Rows are one point carried round by a steady rotation, each followed by how many ticks it has turned.
The counts run from 0 to 544.
[115 122 137 121 104 104 122 117 135 142 100 100 146 125 110 123 154  67
 145 121 153 138 108 171 157  87  97 135 101 110 108 123  97 142 150 153
  95 126 144 129 115 127  91 140 146 168 105  91 140 140  76 107 137 105
 144  74  78 116  93 188 126 132 129 136 153 104  85 133  81 152 144 100
 104 138 171 164] | 429
[112 115 159 148  74 137 135 146 161 111 137  75 155  84 110 117 143  86
 135 107 149 136 116 137 145 150  87 164 106 139  96 114 149 148  97  92
  71 134 133  99 168 109 103 143 159 151 120 115 115 173 126 123 127 133
 148  95 120 129 115 154 141 146  93 175 163 131 104 136  79 183 158  91
 135 155 157 134] | 227
[122 143  90 129 150 102 123 122 191 113 106 113 148 140  76 124 151 115
 136 155 122 186 140 126 155 151  89 175 137 127  99 126 135 106 142 150
  90 150 151 135 125  82 119 143 143 149 115  79 137 177  92 106 105 118
 118 107 159 125  73 136 184  81 117 156 138 106 136 161 114 132 160 126
 136 176 127 145] | 444
[137  80 113 137  85 135 179  96 125  80 148  82 183 113  98 151 148  86
 174 151 171 157 163 157 102 125  92 134 110 143 109 138 111 146 136 122
 116 124 144 127 158 139 114 138 150 131 138 142 119 120 140 118 138 159
 158 122 139 131  87 153 136 162  92 140 114 152  87 153 138 167 144 108
 120 134 137 100] | 383
[137 129 114 137 123 154 161 100 134 126  79 102 185 144 109 136 149 121
 169 167 200 168 145 129 146 122  95 125 131 135  96 132 119 164 111 116
 128 126 150 172 157 113  94 147 160 114 112 128 143 107 143 123  83 146
 146  76 112 123 125 134 153 134  83 170 158 139 177 154 143 137 161 104
 144 140 104  99] | 283
[163  84 133 119 107 125 172  99 113  96 130  98 178  74  79 115 185 108
 168 147 161 166 145 126 103 138 114 146 126 120 131 147 106 113 142 148
  98 126 130 146 146 133  96 149 117 113 116 140 151 131 137  93 143 150
 119  97 149 115  84 129 162 148 116 131 116 103  86 150 184 170 134 144
 149 141 157 135] | 133
[125 123 133 124 121 124 153 139 131 143  91  91 180 133 126 129 137  73
 170 124 172 162 108 164 123 122 120 107 128  99 124 122  96 116 159 172
 110 128 136 169 160 156  75 136 175 116 100 122 135  94 127 145 117 129
 118  28 102 123 120 133 124 161 130 119 171 128  92 134 129 142 144 124
 121 101 134 125] | 252
[155 145 119  98 117 138 137 130 157  95 153 105 180  84  72 121 171  96
 165 127 148 140 108 152 144 179 107 171 138 148 117 138 139 139 130 107
 116 116 111 140 152 131 151 133 162 116 113 147 101 157 147 115 110 155
 116  79 164 123  88 148 174 121 101 173 119 137 120 175 162 147 161 146
 168 148 151  93] | 401
[119 100 133 101 107 141 108 123 149 141 160 111 152 138 102 126 140  85
 150 119 107 153 100 170 129 134  80 134 110  90 126 120 108 114 176 163
  83 136 124 122 167 144 122 138 187 145 118 110 109 152  84 133 143 122
 127  94 130 158  98 158 138 110 123 129 111  96  50 128  94 117 148 124
 111 155 159 147] | 514
[136 129 130 119 122 146 161 135 135  94 103  76 210 111 107 135 142  89
 188 151 181 198 129 156 121 132 127 120 127 103  86 138 117 137 143 165
 103 115 154 144 157 168  95 132 162 132 112 151 132 130 144 148 124 139
 152  62 122 123 123 127 129 141 104 166 142 148 103 170 137 123 139 107
 153 107 128 123] | 249
[142 111 103 158 127 146 159 107 152 111  85 115 193 141 107 145 121 119
 185 163 198 159 157 134 129 134 104 126 136 111  97 118 120 143 138 139
 123 120 146 155 168 116  98 132 173 110 125 128 130 103 153 130  96 138
 150  80 151 126 135 131 152 146  75 175 138 143 150 181 133 145 156 111
 140 123 106  97] | 538
[129 118 117 131 157 130  90 133 172 146 117 136 143 150  94 112 134 111
 148 116 111 134 116 141 147 162  84 150 158 101 136  96 103  87 167 158
  98 145 124 171 172 104 125 149 187 123 110  87 122 157 103 132 106 114
  93  69 167 133  97 125 166 100 127 132 137  84 101 149 107 135 157 161
 115 163 120 142] | 527
[152 123  80 111 106 151 133 131 136 146 104 142 171 182  96 155 131 105
 185 115 175 112 125 159 126 148  73 123 141 128 139  89 114 154 157 116
 154 108 116 164 183 111 105 122 190  96 105 132 100 105 140 135  79 145
 125  58 125 133  99 150 145 128 115 140 119 141 138 146 128 150 131 120
 125 115 107  79] | 368
[141 119  79 128 114 148 139 117 163  87 124 114 181 145  80 158 126 113
 190 156 161 153 152 142 109 152  83 142 122 140  89 104 138 151 142 130
 125 117 131 133 167 108 115 125 160 111 129 146 101 144 142 132 107 142
 157  96 165 146 106 135 152 115  73 178 125 156 143 180 115 142 142 101
 141 136 105  80] | 366
[132 113 123 131 150 119 141 130 150  98 113  82 174 124 111 131 153 114
 179 151 131 196 139 147 112 122 121 124 138  89 115 158  95  91 174 195
  86 145 154 155 142 139 104 136 152 131 119 113 141 134 125 124 151 130
 121  70 155 124  86  94 141 121 126 108 132 122  63 157 146 137 158 130
 140 123 145 145] | 254
[149 130 144 118  83 155 134 125 142 130 108  93 166  95 101 122 167  75
 136 107 184 103 100 152 174 146  86 151 120 154 126 107 130 170 102  68
 117 104 107 133 164 106 118 143 170 144 109 122 127 145 145 118 100 138
 143  73 107 113 125 183 140 154 101 182 158 132 119 148 107 178 134 119
 130 148 158 119] | 399
[130  93 135 106  98 142 143  83 123 161 113 122 154 153 105 124 163 101
 147 132 160 147 140 154 145  96  63 124  96 115 127 124 107 169 133 120
 129 123 157 126 152 125 100 162 179 153 108 117 139 110 114 119  93 143
 142 100  62 143  80 189 134 133 117 115 118 122 105 107 113 132 142  84
 101 161 140 130] | 295
[147 135  92  79 110 118 153 104 143 152 133 141 157 159  87 152 142  63
 177 119 115 139 113 184 121 152  94 132 118 140 128 114 112 137 161 139
 119 131 120 174 135 116 102 128 123  95 116 120 110 141  95 128 100 111
 102  95 131 117  81 154 180 135 116 154 145  65 131 133 133 149 120 170
 134 124 153  99] | 182
[110  73 138 155 114 125 107 126 141 145 109 119 138 163 125 135 120  85
 152 122 134 135 120 157 122  93  87 113 115  80 134  98  89 126 159 160
  87 139 141 133 161 132  84 146 175 142 113  88 137 125  90 129 123 127
 140  59 103 137 112 146 127 136 128 124 148  97  66 122  65 165 148 112
  84 140 141 153] | 88
[135  83 127 133  91 149 171  77 117 117 113  99 169 138 110 116 169 104
 148 152 177 165 161 140 124 106  79 127  81 125  98 134 114 169 112 106
 104 123 168 120 149 116  96 154 145 139 126 131 149 118 123 108 115 156
 164 113  74 126  90 166 134 140 100 146 123 138 119 123 115 142 139  82
 116 144 154 124] | 296
[135 130 121 144 127 113  98 155 147 140  88 107 145 122 104 108 168 147
 153 137 174 163 125 112 140 114  86 117 120  83 117  90 139 160 107 126
  82 146 149  90 155 126  94 125 134 145  99 129 143 183 117 109  97 125
 148  39  96 124 108 141 110 105 122 169 138 139 118 127 100 144 131  75
 139 156 137 148] | 326
[122 135 129 144 114 133  90 171 150 148  84 113 149 137 110 121 144 129
 147 116 159 149 111 117 150 134  73 128 129  69 116  86 127 148 127 135
  99 141 146 112 173 124  97 134 178 143  96 123 134 164 114 142  82 117
 146  40 103 133 129 129 121 107 126 152 154 128 111 127  80 144 147  88
 123 137 129 146] | 71
[155 111  83 142 131 106 155 129 156  97 110  99 161 140  88 148 143 143
 184 149 147 189 163 113  96 156  88 139 141 119 108 129 130 122 116 155
 123 155 163 127 149 101  76 122 130 100 110 128 132 133 142 136  96 148
 121  77 170 121  56 105 160 117 133 136 120 159 143 134 153 155 136 105
 151 125 111  86] | 202
[131  83 130 156 130 119 135  97 136 119 100 103 157 126 104 112 167 142
 149 168 172 187 170 107 134 102  82 146  90 105  93 143 112 142 116 136
 109 142 177 117 150 102  92 153 158 155 120 101 169 128 119 100 102 145
 155  96 119 130  76 136 145 111 115 112 135 145 118 132 124 149 151  72
 123 173 135 138] | 292
[130  88 116 169 128 116 136 125 144 101  94  96 177 129 114 129 131 102
 180 164 141 177 153 136  94 117 105 124 124  61 111 127  93  99 137 179
  85 152 161 133 163 130  65 138 131 133 125 114 152 135 118 116 131 123
 128  69 152 134 122  98 126 132 112 131 137 122  87 148 116 157 142 105
 134 108 130 139] | 85
[123 129  82 137 115 110 131 126 176 106 118  97 149 148  90 148 128 116
 162 152 155 163 146 129 125 136  81 168 107 152  94 112 151 162 109 113
 108 141 164 111 141  82 109 139 142 141 129 111 115 171 110 120  95 131
 156 100 150 131  98 147 158 108  95 181 134 142 157 154  85 151 159  83
 139 158 113 107] | 193
[122 118 116 151 132 101 119 115 159 167  82 131 117 150  94 113 151 115
 139 119 150 135 115 124 168 130  77 159 115 135 128 112 116 139 116 121
 110 138 147 152 141  65  82 159 146 123 101  71 156 133 100 112  87 102
 120  75 114 107  89 145 171 125 132 132 184 101 155 119 110 154 151 123
 109 170 124 128] | 19
[146  83 148 141  92 118 148 138 127 135 125  98 152  99 110 105 159 108
 159 127 146 165 137 130  98 145  94 138  96  96 115 127 122 122  97 135
  64 147 150 135 146 124  66 142  95 110  88 124 158 144 137 119 118 135
 104  62 110 111 103 106 155 172 129 153 161  94 101  92 124 187 136 120
 135 136 153 135] | 50
[127 127 130 139 156 123 109 124 173 171  89 146 141 164  95 104 134 104
 140 120 143 126 113 132 174 136  82 157 140 125 131 111  96 114 157 135
 110 140 128 168 152  85 108 164 173 122  98  61 144 124 109 111 101 105
 107  66 127 116  93 141 164 122 128 138 166  89 121 132 113 134 162 148
 114 179 122 133] | 273
[166 115  84 103 145 106 141 133 139 116 114 113 164 136  91 137 161 126
 177 150 130 202 134 154  95 128 113 134 133 104 117 140 103 110 165 189
 106 145 143 151 113 145  87 122 107 119 113 129 140 144  90 113 125 119
 118  71 140 124  62 122 159 115 129 125 109 119  99 158 166 144 116 138
 148 113 155 124] | 168
[137 133  88 115  96 131 147 122 149 148 105 128 153 161 105 158 133  96
 165 120 172 139 114 154 137 133  64 138 112 152 104  86 133 188 113  96
 151 119 138 132 153  95  89 125 157 114 118 134 109 137 133 135  66 140
 143  73 105 121 101 156 141 136 100 160 149 148 161 135 106 148 127  84
 137 132 115  88] | 196
[115  89 142 156 111 108 118 139 148 112 124  79 150 111 124 125 135  91
 163 142 139 179 133 140 107 124 101 142 114  71 104 130 115 104 125 162
  65 144 154 113 157 142  85 153 152 148 119 111 141 161 106 121 137 125
 141  74 124 140 125 119 125 130 112 137 150 109  66 132  79 159 145  97
 113 146 159 161] | 512
[138 137 149 140 124 130  96 180 153 155  81 106 143 124 111 116 146 119
 143  92 154 145  98 113 164 137  94 145 143  98 121  99 117 126 132 134
 111 133 136 132 174 121  89 131 180 133  82 117 134 152 130 142  87 126
 124  29 123 115  98 123 124 130 157 126 154 137 106 126  98 146 154 108
 125 144 132 144] | 239
[135  72 107 115  98 142 133 114 139 109 160 117 168 153  88 140 148 100
 158 118 139 142 145 166 113 118  64 145 120 132 124 124 115 135 167 136
 150 127 129 115 167 124 123 130 199 142 131 128 104 141 107 101 142 167
 145 112 136 144  41 174 136 112 107 110  77 152  70 150 123 142 143 102
 113 145 146 103] | 380
